In the data rows, 50 means zero.
In each game, the first row plays the second. By how much does the first row win? 20 means about a draw, 40 a big win and 0 a big loss. Wins can go round in a circle. Each row has two weighted sums of its numbers, A and B, taken from their middle values. A row wins by its A times the other's B, less its B times the other's A.
array([50, 57, 37, 44, 41, 45, 57, 66, 58, 31, 60, 65, 50, 31, 36, 40])
array([37, 59, 78, 50, 59, 48, 46, 67, 82, 46, 43, 39, 43, 37, 71, 61]) >> 8
array([29, 42, 54, 46, 57, 62, 50, 67, 50, 34, 40, 41, 52, 56, 33, 43])
array([55, 46, 53, 51, 48, 55, 53, 58, 50, 54, 64, 65, 48, 58, 54, 35]) >> 15
array([30, 55, 62, 60, 59, 49, 43, 49, 58, 53, 47, 47, 48, 71, 61, 60])
array([82, 41, 47, 38, 49, 37, 46, 12, 55, 66, 38, 47, 54, 51, 64, 62]) >> 30
array([66, 75, 54, 22, 31, 81, 49, 61, 43, 31, 54, 77, 50, 61, 41, 21])
array([50, 44, 50, 54, 35, 62, 54, 57, 48, 48, 47, 46, 62, 60, 33, 45]) >> 39
array([37, 44, 50, 49, 46, 31, 59, 56, 74, 40, 43, 26, 43, 33, 52, 53])
array([42, 45, 47, 61, 56, 52, 62, 50, 39, 36, 42, 48, 60, 34, 48, 58]) >> 19
array([49, 35, 51, 55, 62, 19, 71, 39, 41, 59, 38, 28, 32, 38, 37, 68])
array([59, 51, 50, 62, 62, 46, 38, 47, 62, 57, 60, 61, 51, 58, 62, 37]) >> 26
array([63, 40, 51, 48, 39, 49, 32, 53, 60, 62, 45, 38, 59, 72, 64, 73])
array([68, 30, 37, 55, 52, 21, 57, 38, 40, 79, 39, 34, 44, 38, 56, 49]) >> 7
array([63, 68, 49, 29, 16, 80, 49, 65, 50, 29, 66, 90, 72, 44, 33, 37])
array([46, 50, 70, 51, 60, 50, 41, 59, 72, 45, 39, 28, 50, 48, 53, 49]) >> 14
array([39, 48, 59, 53, 54, 56, 47, 47, 47, 51, 62, 39, 49, 69, 43, 54])
array([50, 35, 70, 53, 48, 48, 54, 39, 48, 55, 53, 33, 60, 67, 53, 64]) >> 22
array([43, 69, 44, 49, 45, 64, 48, 52, 33, 50, 53, 67, 39, 49, 57, 49])
array([47, 47, 47, 46, 57, 45, 57, 29, 28, 57, 64, 62, 46, 62, 47, 54]) >> 21
array([39, 54, 39, 58, 80, 29, 64, 48, 35, 61, 34, 47, 36, 46, 28, 38])
array([53, 55, 58, 50, 41, 57, 31, 56, 70, 47, 60, 37, 53, 64, 64, 65]) >> 16
array([42, 63, 66, 41, 44, 68, 40, 36, 50, 60, 59, 55, 61, 82, 53, 42])
array([72, 39, 45, 43, 44, 64, 54, 38, 62, 50, 43, 40, 73, 54, 46, 55]) >> 18
array([65, 51, 31, 35, 35, 42, 52, 60, 70, 43, 55, 59, 44, 36, 65, 58])
array([55, 52, 52, 50, 33, 50, 69, 57, 54, 49, 48, 54, 33, 43, 42, 53]) >> 20
array([43, 42, 56, 46, 37, 54, 51, 54, 47, 59, 51, 49, 61, 58, 54, 51])
array([56, 48, 49, 59, 56, 41, 53, 54, 71, 44, 36, 37, 58, 42, 61, 57]) >> 20
array([69, 36, 60, 45, 45, 55, 52, 33, 41, 37, 32, 47, 57, 49, 65, 65])
array([50, 75, 72, 43, 29, 86, 39, 55, 35, 35, 71, 73, 59, 69, 39, 27]) >> 18
array([43, 56, 80, 40, 67, 63, 14, 45, 47, 63, 49, 71, 58, 84, 56, 26])
array([42, 33, 30, 61, 55, 18, 87, 51, 43, 54, 42, 31, 31, 19, 43, 59]) >> 27
array([52, 58, 44, 43, 52, 58, 44, 57, 22, 50, 66, 80, 41, 54, 33, 23])
array([67, 49, 60, 33, 60, 52, 43, 54, 39, 49, 49, 72, 57, 57, 40, 43]) >> 12
array([47, 33, 49, 42, 40, 48, 53, 41, 37, 56, 40, 41, 53, 53, 67, 66])
array([65, 41, 48, 33, 56, 59, 27, 37, 38, 46, 57, 81, 52, 60, 57, 45]) >> 35
array([34, 52, 42, 42, 60, 73, 27, 54, 38, 50, 61, 51, 64, 73, 39, 55])
array([60, 42, 52, 46, 30, 57, 45, 46, 42, 72, 57, 64, 66, 63, 50, 49]) >> 12
array([61, 44, 36, 64, 55, 32, 67, 58, 44, 44, 49, 72, 40, 17, 38, 45])
array([31, 54, 46, 61, 46, 58, 65, 48, 60, 54, 52, 39, 49, 44, 63, 52]) >> 25
array([81, 37, 30, 57, 55, 34, 58, 44, 47, 65, 31, 52, 48, 42, 48, 32])
array([25, 64, 50, 76, 59, 55, 61, 76, 77, 16, 68, 27, 50, 25, 48, 73]) >> 37
array([69, 49, 35, 44, 25, 34, 52, 48, 56, 58, 58, 66, 41, 33, 56, 49])
array([27, 58, 50, 61, 37, 47, 60, 71, 62, 30, 57, 31, 45, 38, 55, 69]) >> 31
array([46, 64, 49, 51, 51, 51, 46, 47, 54, 53, 50, 57, 48, 59, 50, 44])
array([70, 58, 45, 37, 40, 50, 43, 54, 45, 73, 56, 66, 41, 70, 38, 32]) >> 28
array([59, 25, 61, 48, 47, 36, 51, 40, 47, 65, 47, 34, 51, 48, 77, 63])
array([40, 66, 63, 66, 49, 65, 49, 75, 81, 31, 49, 35, 53, 37, 47, 62]) >> 18
array([44, 46, 41, 57, 45, 50, 64, 50, 71, 27, 44, 48, 58, 20, 63, 65])
array([52, 51, 48, 41, 62, 50, 59, 39, 26, 63, 57, 69, 51, 46, 42, 37]) >> 23
array([51, 50, 47, 45, 33, 53, 40, 54, 46, 57, 55, 62, 60, 52, 45, 48])
array([75, 39, 58, 34, 31, 49, 28, 22, 25, 85, 61, 57, 56, 92, 45, 42]) >> 20
array([66, 39, 52, 58, 37, 46, 48, 46, 74, 41, 58, 32, 53, 35, 80, 69])
array([57, 62, 57, 34, 33, 84, 28, 59, 57, 40, 63, 64, 62, 66, 59, 53]) >> 23
array([54, 54, 51, 46, 36, 35, 53, 53, 55, 74, 46, 47, 51, 59, 50, 29])
array([64, 51, 41, 38, 36, 47, 47, 30, 44, 53, 68, 56, 52, 54, 62, 63]) >> 21
array([39, 61, 38, 38, 58, 48, 73, 69, 58, 31, 51, 53, 40, 22, 40, 56])
array([53, 45, 47, 52, 58, 41, 56, 45, 36, 61, 63, 56, 40, 61, 39, 41]) >> 21
array([52, 43, 55, 61, 59, 58, 18, 50, 56, 40, 55, 43, 54, 59, 91, 63])
array([40, 46, 46, 52, 55, 49, 49, 43, 54, 35, 46, 43, 31, 47, 43, 54]) >> 28
array([47, 67, 38, 54, 54, 53, 66, 58, 55, 38, 65, 50, 30, 49, 24, 47])
array([61, 40, 38, 46, 43, 30, 68, 28, 53, 68, 48, 49, 45, 43, 59, 66]) >> 16
array([61, 51, 59, 45, 30, 44, 54, 43, 48, 82, 52, 54, 51, 54, 60, 28])
array([62, 34, 41, 42, 67, 43, 58, 35, 33, 52, 55, 51, 40, 52, 54, 43]) >> 23
array([56, 39, 49, 49, 56, 20, 48, 18, 45, 72, 44, 43, 46, 52, 81, 51])
array([44, 34, 31, 55, 70, 43, 64, 52, 54, 54, 46, 30, 36, 30, 50, 67]) >> 8
array([58, 40, 74, 43, 49, 61, 16, 39, 68, 67, 52, 36, 47, 75, 81, 49])
array([44, 35, 37, 61, 58, 41, 51, 18, 42, 54, 49, 48, 46, 53, 71, 68]) >> 22
array([49, 46, 50, 23, 58, 56, 44, 48, 50, 56, 52, 46, 44, 65, 51, 41])
array([48, 46, 37, 51, 69, 52, 54, 41, 47, 48, 35, 54, 50, 47, 33, 65]) >> 22
array([70, 40, 78, 48, 38, 64, 15, 25, 46, 89, 58, 42, 68, 99, 86, 56])
array([46, 56, 45, 39, 45, 53, 45, 62, 46, 58, 62, 63, 58, 69, 43, 33]) >> 15
array([17, 64, 59, 55, 51, 57, 37, 48, 60, 54, 47, 42, 48, 67, 59, 31])
array([70, 37, 62, 30, 31, 49, 56, 22, 42, 63, 53, 59, 50, 61, 51, 45]) >> 24
array([41, 54, 56, 81, 48, 28, 55, 64, 68, 46, 52, 31, 49, 21, 72, 75])
array([67, 55, 46, 36, 34, 46, 49, 36, 36, 72, 55, 66, 56, 70, 40, 49]) >> 20
array([34, 43, 46, 45, 67, 56, 58, 46, 23, 57, 47, 64, 49, 56, 29, 30])
array([61, 31, 43, 37, 64, 39, 51, 52, 35, 56, 42, 48, 45, 48, 57, 54]) >> 18
array([55, 51, 71, 47, 32, 78, 30, 49, 71, 35, 48, 51, 63, 53, 73, 60])
array([30, 56, 60, 41, 36, 76, 33, 73, 54, 41, 63, 58, 61, 72, 50, 35]) >> 16
array([34, 44, 40, 57, 76, 18, 68, 49, 27, 69, 43, 69, 35, 43, 27, 34])
array([45, 66, 59, 58, 55, 61, 28, 52, 68, 38, 68, 54, 50, 53, 56, 44]) >> 17
array([66, 38, 40, 49, 46, 45, 52, 33, 50, 58, 49, 68, 44, 40, 57, 61])
array([59, 65, 41, 41, 40, 69, 29, 72, 51, 20, 53, 67, 62, 38, 46, 48]) >> 20
array([47, 34, 45, 40, 58, 53, 46, 49, 30, 62, 46, 50, 53, 70, 44, 38])
array([55, 56, 54, 64, 30, 54, 57, 56, 63, 44, 50, 42, 58, 40, 52, 63]) >> 14
array([39, 43, 70, 49, 50, 58, 56, 42, 15, 50, 76, 72, 54, 73, 49, 32])
array([49, 57, 60, 41, 43, 41, 22, 38, 47, 73, 51, 54, 47, 74, 65, 33]) >> 16
array([49, 41, 46, 57, 57, 38, 51, 56, 53, 64, 47, 43, 59, 33, 55, 46])
array([69, 40, 28, 43, 63, 36, 57, 49, 32, 66, 41, 60, 33, 49, 28, 31]) >> 20
array([52, 41, 62, 32, 85, 46, 46, 42, 32, 74, 35, 52, 45, 72, 43, 27])
array([66, 33, 45, 32, 37, 19, 59, 21, 23, 75, 44, 79, 40, 42, 52, 26]) >> 36
array([47, 60, 31, 63, 39, 35, 75, 66, 56, 26, 56, 57, 41, 15, 36, 52])
array([43, 46, 42, 58, 68, 21, 76, 40, 19, 71, 37, 46, 35, 51, 31, 37]) >> 15
array([69, 56, 49, 24, 44, 45, 46, 31, 53, 61, 43, 55, 57, 65, 59, 49])
array([99, 38, 50, 32, 27, 61, 15, 43, 50, 63, 59, 65, 57, 58, 64, 39]) >> 25
array([43, 41, 54, 56, 63, 44, 65, 54, 60, 45, 25, 39, 58, 40, 48, 64])
array([62, 66, 60, 57, 46, 65, 32, 67, 73, 21, 40, 34, 59, 39, 64, 60]) >> 18
array([16, 49, 35, 63, 61, 40, 75, 48, 36, 39, 43, 35, 44, 49, 24, 59])
array([57, 41, 64, 50, 39, 70, 33, 60, 59, 52, 49, 47, 61, 65, 56, 36]) >> 14
array([37, 56, 48, 52, 72, 44, 26, 52, 53, 51, 53, 49, 49, 52, 64, 63])
array([46, 54, 40, 57, 43, 38, 66, 48, 47, 61, 56, 54, 46, 49, 46, 56]) >> 20
array([41, 45, 41, 50, 38, 50, 66, 32, 31, 48, 47, 46, 55, 49, 55, 39])
array([61, 43, 51, 45, 50, 42, 60, 26, 43, 67, 45, 56, 54, 67, 56, 37]) >> 12
array([74, 32, 35, 43, 54, 42, 40, 16, 22, 69, 53, 57, 49, 67, 54, 44])
array([23, 43, 35, 65, 61, 47, 91, 52, 38, 34, 52, 37, 40, 34, 18, 75]) >> 19
array([39, 42, 59, 38, 80, 37, 60, 31, 28, 63, 54, 56, 26, 45, 40, 16])
array([50, 52, 53, 49, 42, 64, 53, 52, 45, 40, 62, 41, 55, 53, 45, 53]) >> 31
array([47, 70, 54, 47, 43, 48, 54, 78, 58, 37, 56, 45, 43, 29, 42, 48])
array([56, 83, 64, 29, 16, 86, 24, 77, 57, 36, 72, 86, 67, 78, 41, 29]) >> 17
array([66, 59, 58, 43, 30, 52, 48, 37, 66, 47, 54, 63, 47, 48, 77, 54])
array([74, 59, 59, 18, 10, 98, 9, 52, 62, 51, 53, 73, 67, 86, 46, 37]) >> 20
array([60, 49, 39, 54, 47, 48, 43, 47, 55, 55, 47, 47, 50, 58, 57, 53])
array([31, 41, 43, 62, 69, 50, 74, 54, 54, 18, 32, 41, 31, 28, 49, 79]) >> 24
array([65, 64, 42, 50, 44, 52, 44, 60, 39, 64, 53, 70, 64, 62, 23, 33])
array([51, 46, 45, 46, 53, 89, 43, 62, 24, 38, 61, 63, 52, 49, 36, 47]) >> 39
array([42, 42, 49, 47, 45, 40, 56, 35, 55, 51, 42, 49, 55, 53, 59, 57])
array([65, 55, 60, 59, 34, 60, 39, 55, 65, 39, 44, 43, 64, 39, 69, 56]) >> 23
array([40, 47, 38, 52, 71, 32, 59, 41, 28, 72, 43, 68, 39, 53, 43, 34])
array([64, 54, 55, 30, 52, 57, 45, 62, 38, 50, 42, 68, 55, 65, 39, 31]) >> 28
array([45, 38, 62, 42, 75, 54, 41, 47, 42, 61, 55, 43, 42, 65, 72, 39])
array([43, 64, 60, 36, 42, 60, 39, 64, 59, 50, 50, 51, 37, 60, 33, 45]) >> 21
array([57, 52, 52, 45, 37, 39, 42, 24, 44, 80, 53, 46, 59, 53, 71, 43])
array([47, 32, 46, 52, 66, 39, 48, 27, 56, 66, 54, 47, 45, 58, 59, 57]) >> 12
array([53, 47, 72, 43, 45, 51, 38, 47, 45, 76, 45, 53, 54, 63, 53, 34])
array([11, 77, 66, 60, 43, 73, 39, 59, 52, 47, 59, 49, 59, 83, 50, 30]) >> 20
array([55, 54, 49, 43, 42, 42, 53, 60, 37, 60, 50, 56, 53, 57, 36, 37])
array([56, 32, 42, 54, 63, 46, 52, 33, 44, 54, 36, 39, 55, 46, 49, 65]) >> 25
array([61, 59, 50, 45, 53, 51, 48, 63, 49, 30, 53, 61, 39, 39, 49, 48])
array([23, 58, 49, 64, 64, 43, 69, 52, 54, 32, 44, 36, 39, 34, 36, 65]) >> 17
array([64, 61, 55, 54, 28, 61, 59, 59, 50, 49, 52, 40, 52, 35, 41, 42])
array([58, 42, 35, 42, 52, 39, 53, 56, 53, 54, 46, 36, 53, 54, 48, 42]) >> 29
array([51, 83, 50, 35, 27, 85, 46, 68, 66, 37, 48, 80, 54, 66, 31, 32])
array([31, 56, 36, 54, 63, 55, 42, 56, 36, 54, 55, 63, 41, 49, 44, 39]) >> 19
array([17, 67, 39, 54, 52, 55, 75, 72, 37, 26, 56, 38, 50, 30, 33, 58])
array([55, 35, 47, 47, 64, 44, 64, 52, 47, 46, 47, 48, 57, 27, 52, 49]) >> 17
array([54, 40, 43, 50, 53, 44, 50, 21, 19, 61, 53, 65, 45, 51, 49, 54])
array([45, 39, 17, 46, 57, 37, 77, 59, 55, 54, 54, 52, 36, 37, 17, 51]) >> 19
array([37, 67, 66, 50, 38, 51, 42, 66, 63, 45, 48, 45, 47, 53, 53, 46])
array([48, 59, 40, 39, 50, 50, 61, 44, 41, 54, 48, 67, 49, 41, 32, 45]) >> 18
array([37, 44, 56, 54, 53, 32, 74, 46, 67, 48, 30, 17, 45, 34, 57, 69])
array([65, 50, 61, 39, 30, 51, 45, 42, 48, 52, 50, 49, 46, 69, 66, 49]) >> 20
array([76, 35, 53, 23, 46, 46, 16, 40, 31, 89, 56, 71, 68, 76, 77, 35])
array([53, 63, 31, 57, 43, 47, 53, 75, 78, 24, 41, 47, 41, 28, 51, 59]) >> 18
array([41, 57, 74, 53, 67, 51, 51, 52, 52, 52, 37, 45, 62, 50, 56, 44])
array([38, 54, 58, 67, 46, 68, 38, 66, 63, 34, 62, 32, 63, 48, 62, 76]) >> 7
array([62, 53, 45, 40, 47, 64, 37, 32, 37, 67, 42, 56, 53, 67, 57, 49])
array([45, 59, 65, 35, 74, 72, 35, 62, 41, 39, 49, 65, 65, 61, 40, 34]) >> 23
array([78, 47, 56, 37, 57, 66, 25, 30, 50, 62, 46, 75, 70, 63, 54, 41])
array([39, 35, 41, 46, 43, 50, 74, 60, 67, 40, 40, 31, 29, 31, 58, 76]) >> 9
array([14, 51, 36, 62, 62, 36, 67, 78, 61, 26, 47, 29, 39, 30, 39, 62])
array([44, 37, 48, 69, 57, 49, 51, 43, 54, 43, 56, 52, 57, 52, 49, 65]) >> 27
array([42, 54, 49, 69, 40, 54, 55, 63, 49, 40, 53, 39, 50, 40, 45, 68])
array([33, 68, 57, 62, 50, 65, 68, 80, 62, 25, 55, 43, 54, 26, 32, 69]) >> 19
array([64, 56, 52, 51, 52, 61, 53, 59, 57, 41, 50, 48, 50, 47, 34, 60])
array([92, 30, 62, 39, 57, 72, 14, 33, 64, 39, 45, 44, 76, 68, 84, 59]) >> 26
array([56, 52, 49, 41, 41, 53, 45, 47, 39, 51, 45, 64, 49, 48, 35, 33])
array([42, 54, 44, 53, 54, 50, 41, 74, 54, 48, 56, 50, 55, 52, 54, 49]) >> 25
array([34, 43, 42, 75, 63, 35, 62, 47, 49, 45, 44, 27, 55, 42, 44, 74])
array([46, 47, 51, 56, 56, 47, 48, 37, 47, 50, 54, 50, 51, 39, 39, 59]) >> 32
array([73, 37, 28, 58, 63, 21, 68, 30, 38, 65, 42, 45, 42, 27, 40, 62])
array([18, 46, 45, 60, 75, 40, 69, 51, 55, 33, 45, 45, 31, 14, 35, 66]) >> 16
array([40, 56, 54, 47, 55, 57, 68, 59, 59, 22, 45, 48, 39, 34, 15, 49])
array([71, 51, 25, 40, 42, 60, 46, 50, 59, 56, 49, 57, 49, 45, 36, 46]) >> 24
array([37, 36, 35, 69, 68, 29, 62, 42, 55, 66, 38, 41, 21, 43, 33, 69])
array([48, 52, 42, 60, 39, 46, 61, 62, 59, 37, 58, 33, 53, 34, 63, 80]) >> 2
array([41, 56, 54, 58, 35, 54, 62, 64, 66, 14, 50, 34, 45, 24, 45, 69])
array([23, 71, 61, 48, 66, 58, 48, 70, 57, 50, 56, 41, 39, 61, 43, 44]) >> 22
array([70, 56, 49, 38, 34, 80, 53, 54, 63, 18, 48, 62, 68, 36, 54, 54])
array([76, 67, 40, 37, 52, 46, 28, 52, 63, 50, 46, 62, 44, 43, 51, 38]) >> 13
array([45, 67, 42, 41, 30, 31, 60, 64, 37, 66, 45, 72, 56, 42, 32, 21])
array([73, 42, 46, 55, 47, 42, 42, 37, 69, 60, 49, 42, 65, 48, 83, 65]) >> 17
array([23, 26, 42, 80, 74, 26, 75, 61, 53, 51, 32, 28, 44, 26, 33, 59])
array([57, 71, 38, 44, 20, 56, 56, 45, 33, 33, 50, 70, 75, 51, 52, 44]) >> 19
array([64, 37, 27, 42, 57, 37, 60, 43, 35, 64, 44, 73, 40, 45, 32, 41])
array([29, 56, 56, 65, 65, 49, 54, 65, 55, 45, 51, 29, 58, 45, 50, 65]) >> 18
array([75, 51, 30, 46, 52, 50, 56, 52, 46, 47, 43, 61, 59, 44, 54, 60])
array([21, 62, 67, 79, 52, 38, 46, 46, 64, 57, 48, 25, 56, 48, 56, 56]) >> 21
